Some points, each followed by its number:
[ 71  32  -9 -30  -3  65  -7  -7  -3 -14  10  45  -8  14 -12  19   2 -36
   6  35  15   1  69 -15   6 -48   7   4  19  26  17 -26 -66 -74  38  15
 -40  20 -10 -20 -29 -28 -16 -59 -11 -21  23 -19] 0
[-16   9   2   0 -22   4  -2  21  14   7 -20  -9 -10 -12  -2   1  -8   1
 -12  -4   1 -26   4  -1  12   0   3   7   2   9  12   7 -13 -36   2 -31
  11  -8  -2   4  14  -9  -3  11   5 -12  23   7] 1
[-20  17 -26  26  25   0   7   9  -4  -9 -23   4  24   1   5  -5  12  -1
  29  21  -1  20 -25  37  24  -9 -11  14  12   9  14 -10 -18  -2  17   4
  10 -27  33 -17  19 -21   6   3  10 -24 -22  12] 2
[ 39 -20 -26  21  23 -24  35 -25  -1 -26  -7 -37  -1  41  41  28 -21  56
 -15 -16  66 -91 -11   6  13  26  15 -22 -55 -63   7 -47   1 -27  32  29
 -29 -39  21 -10  16   1  -5 -12  59  18  24  28] 3
[  6  -2 -26  41  29   1  43  32  19  51  83   1 -44  50  -1  20 -11   1
 -40 -33  -8 -46  28  18 -14  73 -33 -45  55 -23  26 -14  55  14 -17 -18
  28  -7  15 -23  -4  67  56  -2 -14  84   4  18] 4
[-99   6 107  36  61  24 -78   7   9 -70  -9 -19  68 -33 -41 -30  95  -6
  26  24 -25  41 -11  74  23  47 -19  14 -45  53 -17  -5  -8  90  28  10
 -17  55 -74  52  14 -13 -73  43  40 -15 -71  40] 5
[ 67  21 -21   8  -6  99 -39  30  61  33  54  16 -24  -5  90  42 -38 -75
   1  -4  26 -34 -24 -48 -38   6  79 -17  19 -59  18 -16  79 -62 -32   6
  45  33  -8   3  22  51 -19 -24 -16  40  32  13] 6
[ 31  21 -33  -8 -22  67 -12  21   6  53  24  10   2 -11  36  13 -32 -73
 -18  -9  29 -50  12 -68  -9  -7  75 -67  -3 -21  28  -5  56 -32  33   0
  37   5 -16  23  13  24 -24 -24 -15  20  44  -5] 7
[-37  58  48 -47 -36 -36 -60  33  19 -43 -13 -25 -26 -33 -44 -86  39  33
 -58  -1   8  -7  30 -24 -67  17 -73 -13  39  30  -6 -32 -10  55  12  16
 -42  22  -8  21  29 -28 -15  29 -31   7   9  18] 8
[-19 -11  22  -2 -40 -58  -2 -15  28 -39  -5  46 -21  56 -19 -46  33   6
  35  38 -34  10  24  34   1 -20 -52  52  17  47 -17 -13 -26 -33  32  -1
  -7  15  32 -11  13  31  26  40 -36 -15 -17 -21] 9
[ 75  -1 -20  -5 -22 -14 -13 -35  -1  41   3  42 -10  27  41 113   5 -39
   8 -90 -42  10   2 -35 -23  -5 118  23  -6 -32 -17  86  -2  20  -7 -63
   1  72  22 -31 -11   2 101   0 -67  16  32 -49] 10
[  -4   -9   11   10   24   52   16  -59   20   21  -32  -10   -2   52
    4   21  -21   29   61   39   10   46  -54   11   21   -6   83   36
  -53   55  -15   13 -105   13  -43  -27  -28    9   -8   68  -20   -9
   -8   35   31  -94   53    2] 11
[ 35   6  -9 -44   5   0  23  37  10 -15  11  15 -18 -27 -10  51  17  41
 -28 -40  -8  -1 -15 -18 -12  -6  19 -18 -22 -45  -4 -26  -1  29 -64  37
  13  23   4 -60 -39 -18 -22 -12  41  53 -25  21] 12
New points follow, each followed by the numbers of its three nearest points above by angle, nearest first.
[ -5  -2  10  12 -22  10  22   5 -31  -4   0  42 -11  39  -1 -38 -28  12
 -45  31  20 -43  10   1   6  -8 -28  14 -20  47 -16 -12 -20  21 -16   0
  14 -25 -18   4  11  -8 -15  35   9   5  15 -22] 9 8 1
[-57 -29  17 -29  26 -12 -36 -14  -4   9 -35   6  38 -28   5  -2 -10  28
  11 -11  19  14  -4 -13  -1 -12 -42   7  26 -21   4  12  -3  50  -4   9
 -23 -14  19  22  12 -14  30 -22 -30  -5  20   9] 8 5 2
[-19 -53 -54 -30 -18 -20 -48  24   5 -33  27 -50 -25 -16  69  -6  11 -19
   8 -24  -9  53 -15   1 -26 -10 -90 -19  16 -24  51 -27  91 -44  54  14
  19  17  -7 -13  35  48 -47 -59  47 -41 -23  29] 6 7 3
[-50 -22  26   6  32  -7   2  -3   9   2  -7  28 -16  -4  11 -51   0   8
  -8 -22 -29  -2  10  50  26  13 -22  -4 -36   1  13  27  10  11  14  27
  48   7  -2 -15 -18  -5  21   1  22  19 -16  16] 5 2 9
[ 15  13  28  31 -22 -21  29 -79   5  10 -41 -37  51  21   5  -7  52  -9
 -15  47  28  38  43 -40 -22 -21 -15  19  16   3  25 -11  -6 -13  28 -11
 -13   4  44  27 -10  17  22  18   0 -51 -13  -2] 9 11 2
[-30 -32  17  -9  28 -17  -2 -10 -26 -16 -25 -61  55 -26  30  -2  44  13
 -24 -20  41  14 -26 -15   1  -6 -10  -5  -8  -4  11  18 -13  37   8 -18
 -15 -25   8  39   1 -12 -23 -28   7 -16  26   2] 5 3 8
[  -7   33    5   21  -15    3  -17   41  -20   -4   25    0   -7  -40
 -105  -54   19    1  -45   38  -19  -57   23   -9  -18   13  -62  -34
   24   34  -23    3   28  -23   34   14  -18  -17  -34   19  -11  -18
  -47  -11    1   56   12  -33] 8 5 4
[ 70  23  24  -1 -24   9  84   3  -2  32 -13  46  25   7 -14  29 -13   4
 -25 -16 -12 -56  -7 -17 -10   8  30   8 -40 -23 -16  55 -32  20 -35 -24
  27   5   0 -26 -21  -1  37  17 -15  12  13 -31] 10 12 4
[  14  -39   25   14   27   32  -15   11  -15   22  -11    1  -19    9
   19    7  -14   15   -7   14  -29   18    9   19   -5  -46   16   29
  -77   -7   -8   18   -6    8   18   -4   67   -9   11    7  -36   15
   -5  -13   16 -106    7   -9] 11 2 10
[-16  21  18 -10  -4  35  23  14   0  41  27  33  -9   4   4 -13   0  34
 -22  26 -61   7  15 -18 -54   3   1 -13   4  17  -7  17   9  28 -48  -4
  18   2 -30   6 -55  13  43 -25  -8  40  10  -9] 4 12 10
[ -12  -30   49    7  -11   -4  -39  -15   34   31  -14   16   -2   39
   16   -3  -10    0  -25   14  -57   20  -38    6    2    6   54  -20
 -100   23    5   19  -18   15  -54    2   22  -22    0   33  -51    7
   21   -4   31  -31    0    7] 11 5 10
[ 32  -4 -41  -9  -8 -32  47  11 -27  17 -46  43  20  -6 -19 -14  -9   5
  18  33 -50 -21 -22 -19 -10 -31 -33  37  -3  14   0  48 -33  36 -13 -38
  18  -9  35 -30 -24  18   6  16 -49 -24  13 -13] 9 10 2
[-90 -67  28  40  27 -18 -13  83  57   3 -17  43 -23   7  11 -11  -2  24
  34 -48 -42  24  15  72  44  47  -8 -15   0 -18  19  16  31   7   2  41
  31  11 -17 -47 -39   6 -12 -25  17  -7 -48  26] 5 2 4
[  0  -1 -34 -64 -44 -53  26   7 -17 -61   5 -52 -19 -29 -27 -35  18  27
 -44  -5  62 -84  -7 -46 -14  22 -26  -6  32 -31  -5 -15  -3  11  -4 -21
 -31 -40  20  20  55 -35  46 -16 -27  -1  36  12] 8 3 1
[ 16  14 -15  27   2 -18   5   8  23 -15  -1  20 -28  18 -39   9   0 -11
  33  -5  -3   4  -2  24   7  30   1  15  10  18  16   5   0  -1  23  26
  -5  17  13 -26  -9  -2  -3  14 -31   6 -36 -24] 9 2 4
[  2   7  10 -10  -8  41  19 -19  -8  65  96  24 -66  17  12 -33  13  15
  -8  13 -53  11  -5  -7 -15 -16  52 -34  -1  29 -25  -7  -7  41 -36   3
  18  31 -43 -34 -13  33  19  -5   1  36 -19 -40] 4 10 12
[ 13  -5  18  -8 -10 -22   2  22 -48  -5   9 -22 -27 -13 -29  21  21  17
  -1  -3 -44  -8  -4  43   9  -6 -15  -8 -15  10  -6  12 -28  53 -19  13
  15 -12 -15 -24 -49  -5  25  -1  11  25 -43   8] 12 5 4
[ -6  26  36 -11 -46 -12  -6  36  24 -10  37  19 -16 -18 -17 -41   2 -24
 -28  13  -3 -41  42   2  -4  14 -47 -16  -3  19 -13  -9  44  -5  -5  19
 -25 -12 -14 -14   5 -11 -17 -13 -26  37  15  -8] 8 4 9
[  1  43  25  -6 -19  27 -21  24  37  25  16   0  -3 -24 -10 -28  -2 -21
 -21  21 -28  23   3 -26 -10  16  53  13   2  45  15 -16  94 -29 -27 -13
  22  47   6  -9  10  25  -8  38  -7  42  -4  15] 6 7 4
[ 13   3 -26 -27 -21 -49  29  10 -15 -18 -11  -5  21 -19 -13  12  14  40
 -16   1   0  50  -9 -11   0 -30 -36   3  49   1  19 -18   3  15   7  -3
 -21  14  20 -19  -6  -4  18 -13 -32  15   1   0] 8 9 12
[ -9 -25 -67  13  38  28 -59  -1   9 -20  23 -22  -2   8 -23  31 -67 -40
  44   9  41 -38 -27 -16  32  40  42  -9  14 -78 -21  -8  -6 -56  22  35
   0 -58   1  19  -8 -42  -2  32  10 -30   4  20] 3 6 7
[ -6 -24 -23 -20  16   0  -1   9  -6 -12   3 -18  34 -27  16  11 -37  29
   9 -19  -8  -7  -8  -8  17  29  13 -15   7 -40   5  10   6 -13   7  20
 -18 -59  13 -22  18 -14 -14 -12  -1 -13 -13  -4] 3 2 12
